(in the rows, 128 means zero)
Each path is a new rotation, seen through one point. The rows after it are directions, each followed by how far the rotation turns it, in degrees a step (0 if it stays put).
Each turn is a multiple of 5 degrees from 10 to 175, or 0.
Each row of a path follows its step; steps can be skipped.
path 1
step 3: [127 129 130 134 128 126 132 117 130 132 121 128 126 117 128 125 123 123
 136 131 129 135 127 129 124 129 127 134 130 123 126 132 117 129 135 123
 131 120 127 140 135 115 129 123 124 130 127 128 131 113]
step 6: [121 127 125 134 123 126 128 123 123 136 134 133 124 114 136 127 115 125
 127 139 129 128 125 126 137 130 137 129 127 127 139 125 130 126 129 126
 136 121 132 131 119 120 128 124 124 127 130 126 129 137]
step 7: [132 136 124 133 133 126 128 134 125 121 127 128 121 124 130 131 129 127
 130 133 126 139 128 135 136 134 128 135 121 110 132 121 129 133 133 125
 125 119 134 131 124 124 125 133 133 137 123 134 131 124]
step 8: [134 130 130 130 125 124 133 137 121 127 130 128 129 116 122 135 128 123
 128 130 127 117 123 126 124 123 127 130 117 122 128 132 125 130 147 122
 129 130 130 132 128 136 120 130 124 128 132 125 132 118]
step 11: [129 132 134 130 143 122 130 121 120 127 131 129 134 123 137 130 129 127
 136 116 130 123 120 127 131 141 129 134 119 123 133 128 134 135 130 124
 134 127 123 135 123 127 124 128 129 129 137 127 132 131]
step 14: [124 135 125 129 135 126 131 126 132 134 133 130 132 116 122 126 125 115
 127 128 126 135 115 133 127 121 129 133 124 122 133 125 122 127 129 128
 130 132 126 138 138 128 125 128 129 136 138 126 125 116]
step 16: [131 126 136 132 126 114 127 128 126 135 123 132 129 122 144 135 123 126
 125 120 137 132 130 133 125 122 122 128 128 122 131 122 129 127 131 128
 136 125 137 126 122 129 132 117 122 128 127 126 138 126]
step 20: [135 128 130 131 132 124 129 139 129 122 126 132 125 118 135 134 119 120
 132 123 124 126 124 128 117 124 123 129 130 128 133 123 119 128 133 135
 130 123 127 122 133 118 122 137 130 131 135 125 131 116]
step 21: [134 123 121 130 133 127 126 127 122 135 135 135 121 123 137 127 124 127
 136 126 124 125 133 128 125 124 128 128 127 127 126 130 126 137 129 130
 134 125 131 139 129 132 122 122 113 134 143 123 123 132]
step 22: [132 133 125 127 129 122 129 127 120 127 120 131 130 120 129 130 132 132
 130 119 142 132 123 133 135 131 131 139 128 127 139 129 130 137 124 128
 142 116 128 137 128 124 130 123 127 127 128 129 128 130]
[126 129 127 127 129 129 128 128 127 131 128 133 129 128 127 126 130 127
 127 129 128 130 127 125 128 127 130 129 131 130 129 130 131 128 128 129
 130 126 128 128 127 129 129 130 128 131 127 128 126 127]  90
[129 125 132 128 129 129 127 127 129 128 128 127 127 127 127 130 131 128
 130 129 129 127 127 128 130 128 127 129 128 126 129 130 128 129 128 127
 129 129 128 132 129 128 130 130 130 131 126 129 130 129]  95
[129 129 130 126 125 128 129 129 130 131 129 127 127 127 127 128 126 124
 127 129 130 129 126 133 128 128 128 127 129 130 128 129 128 128 131 128
 129 129 131 128 129 130 128 128 128 127 129 127 126 129]  170
path 2
step 5: [135 123 128 130 119 121 124 138 129 130 128 123 126 131 123 127 128 121
 122 122 116 125 122 121 116 126 127 130 127 135 127 132 135 135 127 131
 130 131 121 121 124 113 126 131 127 128 119 133 127 135]
step 6: [128 126 128 119 123 122 118 126 129 144 129 125 127 136 128 126 123 130
 132 126 128 133 123 118 124 140 123 129 134 128 138 132 140 132 126 125
 124 132 129 132 126 127 132 134 137 120 125 133 133 125]
step 11: [118 127 128 120 136 117 122 139 131 130 125 123 123 129 117 125 119 128
 130 125 134 124 132 128 123 135 134 130 135 139 127 124 120 126 131 125
 131 129 120 127 122 127 132 125 127 140 128 125 133 128]
step 13: [132 114 121 127 124 127 122 132 135 129 124 130 123 134 121 124 116 127
 128 127 120 123 129 127 128 135 139 135 134 128 128 131 131 134 134 140
 130 123 126 131 125 120 132 130 132 138 128 120 126 124]
step 14: [131 121 120 130 132 118 119 127 134 135 129 122 123 131 132 124 121 124
 123 121 119 120 121 124 117 132 134 131 133 131 134 132 129 124 128 125
 129 143 132 126 126 126 128 132 121 129 127 134 130 138]
step 15: [135 128 129 125 126 124 121 124 127 143 123 131 131 140 125 111 123 131
 132 134 126 129 123 125 129 133 138 128 133 132 124 137 131 119 127 130
 127 130 125 134 128 121 132 131 131 120 126 127 128 124]
step 16: [126 115 129 122 123 135 125 121 138 129 128 130 127 134 128 120 125 127
 129 118 125 125 119 128 124 135 126 125 122 130 122 132 133 125 131 131
 129 139 116 120 137 119 132 125 118 129 129 129 129 130]
step 19: [129 127 131 113 119 123 125 139 134 126 130 133 126 129 128 124 128 126
 135 121 133 128 133 122 125 138 127 124 121 133 126 136 134 129 123 123
 138 126 121 131 123 126 124 134 123 133 127 121 138 135]
step 20: [124 127 136 125 129 120 124 140 127 129 132 125 126 130 119 128 130 127
 138 123 128 134 129 118 121 131 128 132 133 138 123 125 134 129 130 127
 125 133 126 112 121 119 131 135 134 137 127 131 126 124]
step 22: [128 120 130 127 132 129 112 129 131 133 128 132 125 130 127 129 122 116
 120 121 135 123 128 118 129 133 133 128 135 133 130 129 137 133 128 129
 132 124 132 127 116 117 133 132 128 138 122 128 129 128]
[129 131 132 128 126 128 129 125 128 128 126 129 127 127 129 126 131 128
 129 129 129 127 128 128 128 127 130 129 125 131 124 128 127 129 128 128
 129 130 125 129 126 127 129 127 129 130 128 127 130 128]  95
[126 129 127 129 127 128 129 128 126 128 126 126 128 129 128 127 128 132
 129 126 129 130 126 127 126 126 128 129 128 129 129 127 125 127 125 127
 128 130 128 131 125 128 128 128 129 126 125 130 126 127]  120
[128 127 125 127 124 131 128 130 131 127 127 129 128 129 128 129 128 129
 127 130 129 126 127 133 128 128 129 126 129 129 126 129 129 129 128 128
 128 127 126 129 128 126 127 126 127 129 124 129 127 129]  130
[131 127 129 128 124 127 128 129 127 129 126 127 128 130 130 130 129 129
 125 129 129 128 131 127 126 130 128 127 125 126 128 129 128 126 128 125
 129 128 130 130 128 128 128 130 129 128 129 126 127 128]  160
[128 125 129 128 131 130 128 129 127 130 128 128 129 128 126 128 132 129
 128 128 130 130 127 129 128 132 128 126 128 129 127 125 127 127 127 127
 126 128 126 129 130 127 128 127 131 128 131 129 127 130]  80
[130 128 130 126 127 130 131 126 126 126 127 129 129 130 128 128 127 127
 131 127 126 127 126 128 126 129 129 128 129 130 128 127 131 125 126 126
 127 126 128 127 129 128 127 130 127 127 127 128 127 131]  25
